X: several groups of rows, each row roughly a mix of its group's hidden directions; one row fits no group:
X (161 x 11):
[[ 49 -36  16  11  -1 -20  24 -15  55 -29  16]
 [  2  18   8  -8 -51 -45  -8  10 -54  25  26]
 [ 22  18 -23  15  28  27  -9  -2 -71  29 -21]
 [ 20  -2  17  27 -38 -64 -30 -25  26  19  -2]
 [ -5  31 -14  37 -45 -51 -23  34  21  -2 -15]
 [ 13   5  38   9 -14 -26  20 -62 -30  23 -36]
 [-32  16 -11  51  39 -29 -26  23 -21  38   0]
 [ 19   1   3 -11  40 -47  57 -33   7  21 -18]
 [-46   3 -20 -24  -1  50 -12 -19 -31 -49   1]
 [ 49 -20  -9  29 -37 -12  40  -8  11 -34  36]
 [ 61   9 -13  30  44  -4  21 -12  13 -29  32]
 [ 57  28 -18  29  -6  -5 -56  -1 -19  16  23]
 [ 37 -26   5   2 -23   2  18   9  69 -22  35]
 [ 20  18   8  20  24  59  41 -10   0 -49   0]
 [-28 -20  10 -24  31   1  69   0 -38  -6 -19]
 [ 56   6 -27  23  55  34 -18   0  -2  21 -13]
 [-27  43   2  19   3 -10 -54 -28 -11  10  50]
 [ 15 -36  26 -14  31  25 -44  35 -43  15 -16]
 [ 84 -10  19  29   3  -5  13 -17   1  -2 -23]
 [-32  -1   0  15   7 -28  31  25  53   4 -55]
 [-33 -50  18 -47  10  31  11  13 -12 -15 -41]
 [ 25  36  -4  57  36   2  14  -2  24  12  45]
 [ 35  -6  -6  -4 -15  -5  36 -39  34 -53  31]
 [ 29  -6 -12  -9  56  14  64 -28  -9  -7  -5]
 [-62   8 -10   0  40  16 -29  39 -26  23  -1]
 [-30  30 -22 -58 -11 -12  31 -30 -38  14  -9]
 [-15  12  -2   6  -1 -60 -43  14  24  35  39]
 [ 50  12  13  26  21  -7 -57  28   4  22  31]
 [ 24  36 -17  -2 -23  32 -13 -10 -61  17 -38]
 [ -5 -47  16 -48  10  39 -35  18   5  26 -29]
 [-27 -48  17 -53   3   0   0   7 -23  37 -36]
 [ 62  -5  -5   5 -30  47 -24  -8 -29 -17 -24]
 [-45  10   2 -24 -29  31 -39  -2 -55  14 -16]
 [  7  -9   6  13 -68  13   3 -36 -44   1 -33]
 [-29  29  12  -6   7 -19 -15  15 -64  51   2]
 [ 42  14  35  39  16 -54  31 -11  17  16   3]
 [  2  18  33 -18 -44   2 -54  34  28  16  24]
 [ 26 -56  30  -7 -15  -8  37 -46 -25  -1 -16]
 [-18   1 -13  -7  30  32 -10 -21 -73  15 -30]
 [-53  -5   3 -35   9  41  -1  10 -55   9 -20]
 [-37 -25  25 -12  41 -18 -11  12 -20  53 -36]
 [ 62  28  12  37  10  14   1 -21 -48 -16  -5]
 [-30   2  10 -18  16 -24 -72   9  43   5  15]
 [ 17  31  -2  29  -9  -8 -56  12 -59  21   4]
 [-19 -33  11   0  42   9 -15  16  66 -33   4]
 [ 46   7  -5  21 -16 -45  45 -16 -35  29  16]
 [ 18  55  26  -2  14  10 -54  17  18 -39   5]
 [ 33  -7 -22 -11 -22  35 -53  39 -29   6  30]
 [  2 -35   8  14 -39 -35  10  12 -20   3 -67]
 [ -1  30  12 -13 -37  16 -54  25 -19   3  52]
 [ 14   4   5 -26  17   5 -57  55  15   9  41]
 [-74   3   2 -16 -42  -5  17 -25  -8 -11 -30]
 [-75 -22 -25  -2  18  14   4 -11  43 -14   5]
 [ 71 -14  -9  12  -4  27  27  39  24   3  21]
 [ 75  19 -22  24 -14   1 -23  -2  23 -12  32]
 [ 41  15   3  22  31  -9  -8  11  32  19  67]
 [ 54  34 -15  41  10  -4  -7  -9 -10  43  35]
 [-40 -26  17   1  14 -49  40 -34  33   1 -20]
 [ 15  11  13  28 -15 -51  12 -45   2 -53  19]
 [ 23 -45   9 -23  69 -23  10  -2  28  13   4]
 [-15  15   2 -26 -20  42  11 -26 -65 -32  -1]
 [-38   7  22 -12 -21 -53   4  30  50  24  11]
 [-33   2  23   9 -19   7  65 -26 -17 -43 -18]
 [  9  -8  10  -4  74  32  17   6  44   3 -23]
 [  1 -63  15 -43  45  -4  20 -27   7  -5 -14]
 [ 33 -28  22 -34  16  -6  -4   2 -37  44 -48]
 [  7  19  -5  27   8 -37 -68   2 -10  18  42]
 [ 14  45  -4  -3  -7  15 -47  25  45 -11  43]
 [ -2  -9   1   1 -11 -17  73   7  50 -34  -5]
 [ 50  23   0  53 -34   2 -17 -26   7   4  38]
 [-18   6   8 -30 -63  43  -6  -2 -32 -35  -4]
 [ 29  33 -15  -5 -12  49 -29  39 -27   8  40]
 [  7  59 -22   9 -38  16   1  -9 -25 -39  38]
 [-35 -70  14 -31   0  -1   0   8 -18  19 -37]
 [-11  25  11   2  -7 -14 -47  56  25  48  -2]
 [-45  -7  -1 -36  -7 -39  12  15  19  56 -24]
 [ -6   1  29 -12  15  27 -73  30   2  34   6]
 [-39  -2  26   2 -21 -47  27   3   8  38 -48]
 [ 39 -51  31 -19   4 -34  26 -21  33  15 -21]
 [ 43  41  18  34  27 -27  22  -4 -24 -21  38]
 [ 63 -15  -3   9 -22   5  19 -20  35 -47  21]
 [-16   6  -6  33  56   4  12   2 -59  15 -32]
 [ 22   9   3  61  18 -27  35 -34  26 -19  26]
 [ -4  49 -16  47  22 -18  27  10  18 -23  45]
 [-56 -23   3 -45 -14   3 -12 -24 -29   6 -44]
 [-56 -35 -14 -18   6   3  26 -40 -36   4 -31]
 [-19 -10  38  20  -8 -68  13  12  32  33  10]
 [-18  15 -20  18 -54  -5 -69  15  14   7  -2]
 [-23  23 -11   3  -7   9 -30  43 -52  47 -22]
 [ 47 -23 -20  10 -31  21  27  -8  31 -48  27]
 [ 62   5  -7  41  32 -22   9 -21  12  13  38]
 [ 32 -33 -24  38 -27  20  36 -14 -12 -49 -11]
 [  7 -33  11  -3 -49 -58  11  19   7  15 -41]
 [ 70   6 -10  32 -18  12 -35 -17  -9  30  22]
 [ 30 -29 -16 -22 -31  16  20 -35  41 -48  12]
 [ -4  35  -8  -9   9  64  -8  19 -28  -9  51]
 [-42   0  25 -36  -2 -36  30  28 -13  38 -33]
 [ 54  47  11  -8 -31  38 -33 -18  13   8  13]
 [-41 -19 -12 -12  19 -17  44 -47   0 -17 -44]
 [ 18 -40  -5  26 -11  -8  65   0  43 -21 -10]
 [ 56 -22  22   6  -4  31  30  21  -8   5  54]
 [ 21 -30 -17 -15  74 -24   9  -6 -30 -10 -22]
 [ 12   8 -12  15  33  52 -40 -38   1 -43  17]
 [ 34  19  22  58 -21 -23  20  10 -11  49  -8]
 [  4  15  10  29   0  14 -46  65  19  31  20]
 [ 18 -61  19   0  17 -14   1  19  63  -8  10]
 [ 37   8 -30  -4  22  18 -15 -35 -28 -34  54]
 [-10 -14  -3  -6 -11   7  35 -80  13 -33  -7]
 [-83  22 -22 -22  17  -5   2   7 -14  23   2]
 [-24  -9   4  -3 -28 -13 -23  34  77  -1 -13]
 [-12 -18 -29   0  18  16 -51  33 -11  54 -29]
 [-10  19  22 -17  41   4 -66  -9 -17  43   2]
 [-72  36  14  -7 -42  -4   9 -23  -9  15   4]
 [-67 -18  -6 -34   5 -15  31  -6 -16  39 -20]
 [-32 -14   2 -17 -33  30 -57  46 -16  17  -7]
 [  3 -27  -1  13 -13 -27  81  17  17  22   7]
 [ 50 -13  -9  -5 -11  10  23 -34  24 -44  48]
 [ 18 -21  12  38  30  21   8  22  26 -21  64]
 [ 36  22 -48  40 -25 -41  28  11  19  10 -14]
 [ 37 -23  14  26  12 -41   2 -16  14  46  48]
 [-36 -29  10  -3  31 -31  29 -16  52 -20  32]
 [ -9 -42  -3 -42  36  31 -30  23   6  14 -45]
 [-54 -38   9 -37 -20   0  11   5 -27  -4 -49]
 [ 35  23  -6   2  32  10  17   7 -70  14  32]
 [ 21  36 -28  -5 -58 -25  14  30  37  21   3]
 [-10  -4   6 -24 -31  63  -2 -23  29 -49  -8]
 [-36 -51  34 -21  13 -14  32 -24  10  12 -42]
 [ 64  -8 -15  15 -14  14  36 -20 -14 -25  44]
 [-19   9   9  -7  32 -23  42 -64 -25  13 -26]
 [-45  25   6 -15  24  44  42  -8  44   9  11]
 [ -4  -4  27 -37  16  60  34  33  13 -30   9]
 [-26 -31   8 -66  16  14  21  30 -19 -35 -10]
 [-13  -5 -21 -18 -34  16  31 -57 -25 -47  -2]
 [  9   1  54  17   2 -29 -35  19  58  -3  19]
 [  6  14  -1 -50  37  45 -17 -20 -14 -33  37]
 [-28  25 -16  18   2  -7 -11   3 -75  13 -40]
 [ 11   9  58   4   0 -13 -17  48   5  34  44]
 [ -2 -43  31 -26 -10  23 -42   4 -35  28 -40]
 [ 75 -34  31  29  19  -3  -4   3   5   4 -21]
 [  0 -19  13 -56 -14  58 -33  18  -1 -15 -24]
 [-57  13 -13 -35  30  42   2 -29  -5 -33   7]
 [-52  -3  22  -5  11 -14   3  43   2  53 -35]
 [-19 -59  23 -36  15  20  20  -8 -20  13 -46]
 [ 35  -5  41  -6 -45   3   6 -26  21 -30  49]
 [ 37 -27  22   6  30 -13  37 -50  15 -38  14]
 [ 38  -6 -16  -7  33  24 -13  54  32   3  43]
 [ 44  53  -7  18 -35  25 -12   0  -8 -19  44]
 [-27 -11  13  13  -5 -13  24  43 -34  28 -60]
 [ 24 -40  -5  -5   7   9  34 -62  10 -40  21]
 [-55 -11   3 -29  39  -2 -15  19 -31  42 -24]
 [  5  11  14  20 -36  -5  22 -76  -5   0 -33]
 [ 71  14 -14  24 -21  33 -20 -18 -31  10  10]
 [-65  25 -15  -1   0 -31  23   2  37  -7  39]
 [-20   7 -45 -13  -8  36 -29  48  -5  32 -36]
 [ 31 -27 -26 -20  42  -7 -32  37  22 -37  26]
 [ 27  48 -16  50  10  -2  -8  10  20   1  55]
 [-53 -17  -8 -13  -9 -40  39 -21  40   6 -29]
 [  9  42  -4   8  16 -10 -53  21 -32  54  -3]
 [ 34 -35  24 -27  22 -21 -20 -18  18  62   2]
 [  9  22 -40   8  -7 -60  16 -56   5  -9   5]
 [-11 -21 -17  -1 -12 -10  67 -37 -48 -15   6]]

the two rows of each list that fit no group, in list order (the others fit one group, some only roughly):
    K_155: [  9  29 -45  13   4  14  -1 -13 -42 -58  29]
    K_221: [ 69  12  -7  13   1  20 -28   2  -8 -11  54]
    K_70: [ 23  18   4  19 -15 -13 -19  23  27   3  79]
    K_675: [-38  11   5  -5 -14  -1 -46  67  -9  26  17]
    K_919: [-49  28  -4 -18  46  -4  -8  30 -48  17  19]
    K_249: [ 63  -7  11   2 -62 -18   2  26 -11  17   8]
    K_145: [ -5 -40 -22  -8  16  26 -16  38  62 -24  17]
    K_205: [-21 -12  19 -22  43  14 -13 -17 -54  51  -8]
    K_427: [-15 -29 -18  -5 -15  -4   4 -66  -1 -49 -32]
    K_244: [ -2 -20  -4  33 -44 -54 -22  24  38  20 -16]
    K_139: [ 70 -39  16  22 -38 -20  -7   1   9 -10  12]
    K_626: [ 14  -4 -25   4  38 -16  22 -73  12 -25  17]
    K_503: [-71  15  10 -12  42  -8  -7  18 -11  31 -26]
 | K_155, K_139
    K_313: [ 46   6 -27  27  15  -3  -3 -51 -50 -19  13]
    K_72: [ 54   2 -16  44 -11 -32  51   1  16  15   9]
    K_342: [-54  13   0 -22  18  52 -45 -19 -12   7  13]
    K_736: [ 56   8  15  21  22 -47   7 -10  18  39  30]
    K_347: [ 57 -32  -6  24   2   4   9  20  59 -25   0]
    K_357: [ 18 -14  25   0 -16  -8  53  29  59 -17  23]
    K_137: [ 11  55   2  22 -25  18 -10 -30 -61  -9   4]
    K_983: [ -9   6   4 -39  10  48  -6 -51  22 -46  12]
    K_170: [ 10   9  19  18 -12 -52 -14  17  72  10   3]
    K_90: [ 17 -29  31  -4  42 -30  51 -25  14   4  35]
    K_613: [ 11   9  17 -56   0  37   1  23   7 -12  61]
    K_76: [ 62 -13  10  19 -20   1 -44  23 -20  41   3]
 | K_342, K_76
    K_652: [-24 -34  36 -52   8  24 -19  29 -17  -4 -39]
    K_337: [ 11  70 -24  55  -4   1   6 -10  -8   5  24]
    K_818: [ -9  -4   0  23  48 -12  67 -25 -14  16 -28]
    K_179: [-35 -12  24 -10 -42 -37   8  35 -14  22 -49]
    K_862: [-39 -38  14 -50  28  23 -14  38  22 -17  -6]
    K_362: [ -1  27 -33  42  -9  36 -49  32 -21  23  13]
    K_13: [-16 -55  21 -41   0   8   2 -49  -5   8 -38]
    K_250: [-54   2  10  -1 -41   4  28  11 -41  13 -45]
    K_560: [ 37  -3  -9  24  26   5  40 -58 -31 -19 -22]
    K_569: [-15  36   8  17  -3 -17   5  37  58  26  44]
    K_649: [-66  31 -15 -21   7  11   9 -41 -39  -2   1]
    K_432: [ 77  21  23  -1   7  11  18 -30  10 -12  30]
    K_198: [ 66  -4  -7  33   8   9  49 -17  23   4  24]
    K_857: [  9  46 -34  45 -47  -7 -20  -9 -29 -22   4]
    K_199: [ 45  36  -5  28 -31 -36  27   9  37  -5  30]
 | K_652, K_569
    K_111: [ 69   0  12  -1 -22   1 -24   5  44  -3  39]
    K_872: [ 47  19   2  31   2 -49 -17 -17  21  34  37]
    K_224: [ 39  37  -7  44  37  20  38  -5  -4 -10  35]
    K_948: [ 58   1 -15  43  22  20  29 -12 -47  -2  -7]
    K_658: [-58  -7  18 -27 -10 -62   4   0  23  18 -14]
    K_647: [ 14   6  14  21 -24 -37 -24  61   3  48  10]
    K_424: [ 37   3  32   2 -24 -21 -19  57 -30  39  -9]
    K_794: [ 13 -20   8  27  39   0  36 -30 -59  13 -27]
    K_926: [-11  30 -28  -7 -26  49 -21 -17 -57 -22 -10]
    K_725: [-75  45  -9   2  -8  -7  -6  38   8  -2   5]
    K_549: [  8  11  32 -11  31  18 -33  24 -26  60  30]
    K_888: [-59  -2   7  -4  38  17 -36  40  23   9 -27]
    K_225: [ 41 -24   2  19   2   1  56 -52  20   3  24]
    K_297: [  5 -30   3  -6 -19 -25  35  44  39 -32  43]
    K_583: [ 66 -40  22  21  27 -13  -7  25  31  -4   9]
 | K_225, K_297
    K_376: [ 46 -25 -23  27 -12 -12  56 -29  20 -27   7]
    K_317: [-43 -13  18 -29  14 -16  41 -47  -3 -44  -5]
    K_529: [  7  57  10  30 -36 -16  -4 -35  48   3   4]
    K_922: [-29 -24   4  -4  -2   2  52  26  61  -9 -27]
    K_169: [ 25  39   9  12  -7   6 -12  16  21  -8  78]
    K_572: [-14  12  31  40  38 -52  10  21  29  11  31]
    K_859: [-60  11 -15 -50  11  12  43  -1 -24   1  19]
    K_284: [-42  -1  -9 -23  -6  36  33 -48 -12 -40 -25]
    K_817: [ 45 -30  -2 -34 -37  12 -31 -25 -34  -9 -31]
    K_788: [ 18  49  -9  44  34 -10  50 -29  -6   7   4]
    K_787: [-17 -44  19  -4 -43 -22  58 -14  29  10  -4]
    K_912: [ 15   4  -9  31  25 -46   1   9  69  -8  23]
    K_771: [-24  19 -10   9  24   9 -48  35  58 -15  23]
    K_910: [ -6 -11  40 -36  -7 -26  21 -34   9  52 -37]
 | K_787, K_912
    K_219: [ -7  38  -7  18  -5  -4 -59  42  35 -24  22]
    K_655: [ 40   3   0  16 -23 -40  15   2  59  -5  41]
    K_749: [-10  33   6  13   3   5 -41  59 -43  31   4]
    K_238: [-44 -52  14 -43 -26  15  -2 -37   7 -16 -13]
    K_915: [ -7  70 -19  17 -19 -10  -3 -35   9 -17  42]
    K_279: [ 33  -8   9 -16 -13  64 -40  29   0 -13  32]
    K_636: [ 16 -18 -12  -1  11  30 -54  56  32 -23   6]
    K_860: [ 70 -15 -15  17  12  -8  42 -24  18   6  30]
    K_28: [-67   3  22 -36  -4 -10  -9  17  48   4 -22]
    K_996: [-65  32 -16 -21  19  19  -7 -22 -40 -14  20]
 | K_219, K_915
    K_809: [-24 -40  23 -45  -5   4 -21  27  -7  21 -56]
    K_739: [ 21 -12  11  31  39 -54 -32  23  29  31  -5]
    K_214: [ -3   2  23 -25   7 -15  13 -21  69 -51   8]
    K_601: [ 35 -30  26 -40  15  31  39 -30 -26  -6 -28]
    K_379: [ 18   4  -9  50  19 -41  -8  -2  42   5  52]
    K_984: [ -8   9   9  26   0 -67  37 -32 -37  15  11]
    K_764: [ 38  -9  -2  28   7 -61  38   3   2  42  -9]
    K_39: [-37   6  -4  -1  23 -45  54 -15  19  14 -42]
    K_302: [-33 -36   7 -22  50  -7   8  24 -53  20 -12]
    K_802: [ 15  -4  14   7   8 -36  53  11  68   1   9]
    K_780: [-60   8  10 -37   2 -19  16  14  58  -9  -5]
    K_843: [ 61  -5  20  36 -20   1  18 -46  19 -28   0]
    K_812: [-37  -8 -15 -14 -13  39 -33  -6 -36  28 -52]
    K_904: [ -7 -58   2 -30  23 -13  26 -16  58 -11   4]
 | K_809, K_302
    K_175: [-42  55   2   9  -2  -2 -49 -39 -21  12 -10]
    K_167: [-29   6 -20 -10  25 -40  41  -8  16  48 -39]
    K_911: [-11 -18 -10  25  25 -72  -8  16  24  37 -11]
    K_119: [ -7  54  11 -18 -17  -5 -61  39   5   3  22]
    K_418: [ 29  -6  -1 -27   3  65 -37  34  26   4  22]
    K_856: [ -2   2   4  40  -7 -28  71  -8  37 -10 -18]
    K_786: [ 73   2  -3  21 -21  39 -17  15  -4 -15  32]
    K_292: [ 26 -20  36   0 -23  -1 -13  15  58 -16  50]
    K_849: [  3  -2  -8  56  17 -47  18  18   3  53 -14]
    K_726: [-28  46   6   4 -76 -15  -2 -17 -13  -5   1]
 | K_175, K_856
    K_805: [ 75 -15  18   7   9   4 -22  41 -19  17 -16]
    K_459: [ 48  28   5   7  13  32 -20 -43   5 -17  50]
    K_844: [ 38   1  13 -23   1  15 -77 -14  -9  26  15]
    K_216: [-38 -32  35 -26   3   7  25  11  63 -19  -1]
    K_57: [ 16  41 -14  58 -36 -27 -16  20 -11  -7  34]
    K_36: [-58   1  11 -23 -18  -5  -2  61 -24  17 -21]
    K_126: [  6 -45   7 -11  -1 -11  69 -31  28  -9  24]
    K_947: [ 48  49 -32  23  20 -10 -18  11   0  12  47]
    K_83: [ 31 -49   1 -34 -22   9 -60  -3   8 -12 -26]
    K_262: [-42  55 -14  17 -10  -5 -13  46 -10   0  41]
 | K_844, K_57
    K_556: [-25 -44  17 -43  23  37 -18 -19  -9   7 -46]
    K_751: [ 10 -33   8  -1  44 -43 -13   0  64   1   6]
    K_387: [ 46 -14  16  49 -24 -19  13   5  52  15 -21]
    K_449: [ 62  -3  -6  17 -21  -3 -30 -31  22 -34  36]
    K_619: [ -9   5  11 -45   6  33 -70 -12   5  11  29]
    K_627: [-18 -46  24 -34 -12 -38  21 -21  36  30 -25]
    K_474: [ 39 -12  19  13 -29  27 -31 -23  56 -32  -8]
    K_267: [ 23 -25  25  14  26 -47  49 -32  19  19  21]
    K_602: [-17   2  -9 -24 -48  49  -2  33 -11   5 -50]
    K_513: [ 68   8 -13  -3  11  36 -14  -9 -14  21  49]
    K_792: [-70   5 -19   7  -3 -46 -25   4 -33  18  -4]
 | K_556, K_602
    K_921: [-23  -4   5  -1 -47 -40  37  11  40 -44   8]
    K_202: [ 46   5  -9  12  -9 -21  23   2  72 -25  18]
    K_168: [-66 -11  20 -18 -36 -16  29  22  22 -22 -18]
    K_971: [-60   1 -27 -18   7   0  27 -48  22 -32  12]
    K_700: [ 59 -34   7  19  16 -43  10   6   6  40  24]
    K_380: [-48 -35   3 -45  10  24 -13  25  -5   4 -49]
    K_315: [-21 -20   2  10   0 -47  72 -21  19 -17  -9]
    K_522: [-26 -38   2 -28 -12  50 -26 -30 -31  -6 -36]
    K_450: [ 14  11   2 -14  11  13 -51 -40 -60  12 -26]
    K_997: [-36   0  11   1 -14 -32  25  49  55  16 -22]
 | K_700, K_450
    K_643: [  7 -49  14 -24  52  21  23  -6 -21  29 -35]
    K_22: [-68 -10 -31 -29  27  25   0  -5 -15  20 -30]
    K_830: [ -9  -5   7  41 -10 -47  65  19  23   2 -17]
    K_392: [-22 -12 -33  -5  56  45 -18 -12   4 -45   4]
    K_763: [ 23  25  -8   0  28  -8 -24  56  58  16   9]
    K_324: [ 59   8  -4   9 -19 -19 -16  14  58   7  35]
    K_833: [-54  19  12   5  23 -45  30 -18  20  40 -16]
    K_19: [  4  46 -23  33  14 -11 -53  39  19  -3  25]
    K_558: [ 10  59 -27  51 -32 -23 -23 -11  11   0  17]
    K_754: [-29  -9  14 -28  -6  59  -8  26  -8 -52 -22]
    K_104: [ 54  29 -17  36 -39 -18 -25  31   9   0  25]
    K_275: [ -8  -4   3  20  -9 -83  26 -26  10  15  19]
    K_724: [-59  -8  -4 -10 -20  22  -1  42 -32  -7 -46]
    K_552: [ 15  -3   5 -17 -60  58 -27  13 -24 -16  14]
    K_373: [-25 -40  21 -41  -3 -19 -44   6  43  25 -17]
 | K_763, K_19
    K_98: [-55   0   4  14  13 -49 -14   6 -21  28 -48]
    K_157: [ 57 -21  -6  11 -20  -2  20  -7  44  -4  53]
    K_77: [ 68 -19 -16   2  17  44 -17  13 -33  -5  21]
    K_410: [ 53 -11   6   3  22  30  -4 -34 -42 -46   5]
    K_374: [ 69  -9  -1  29 -21  40 -28  11   0 -28  10]
    K_892: [ 57  -7   6  29 -20  24  -9  10 -51  19 -35]
    K_482: [ 24  31 -36  44  -7  -2 -37  20   3 -26  46]
    K_462: [-67 -19 -16 -43 -30  12  -3 -31  11 -21  -1]
    K_825: [  2 -56 -20 -10  -8  59 -33   4   6 -31 -13]
    K_391: [-36  16  26  18  12 -63  31 -29   9  30  -4]
    K_804: [-37 -23  -8 -16 -29 -42  44 -20  42 -22   9]
    K_154: [ 22 -20 -20   0 -20  12 -31 -14  56 -46  35]
    K_708: [-25   8  12  33 -22 -23  39  17  66 -16 -12]
 | K_892, K_708
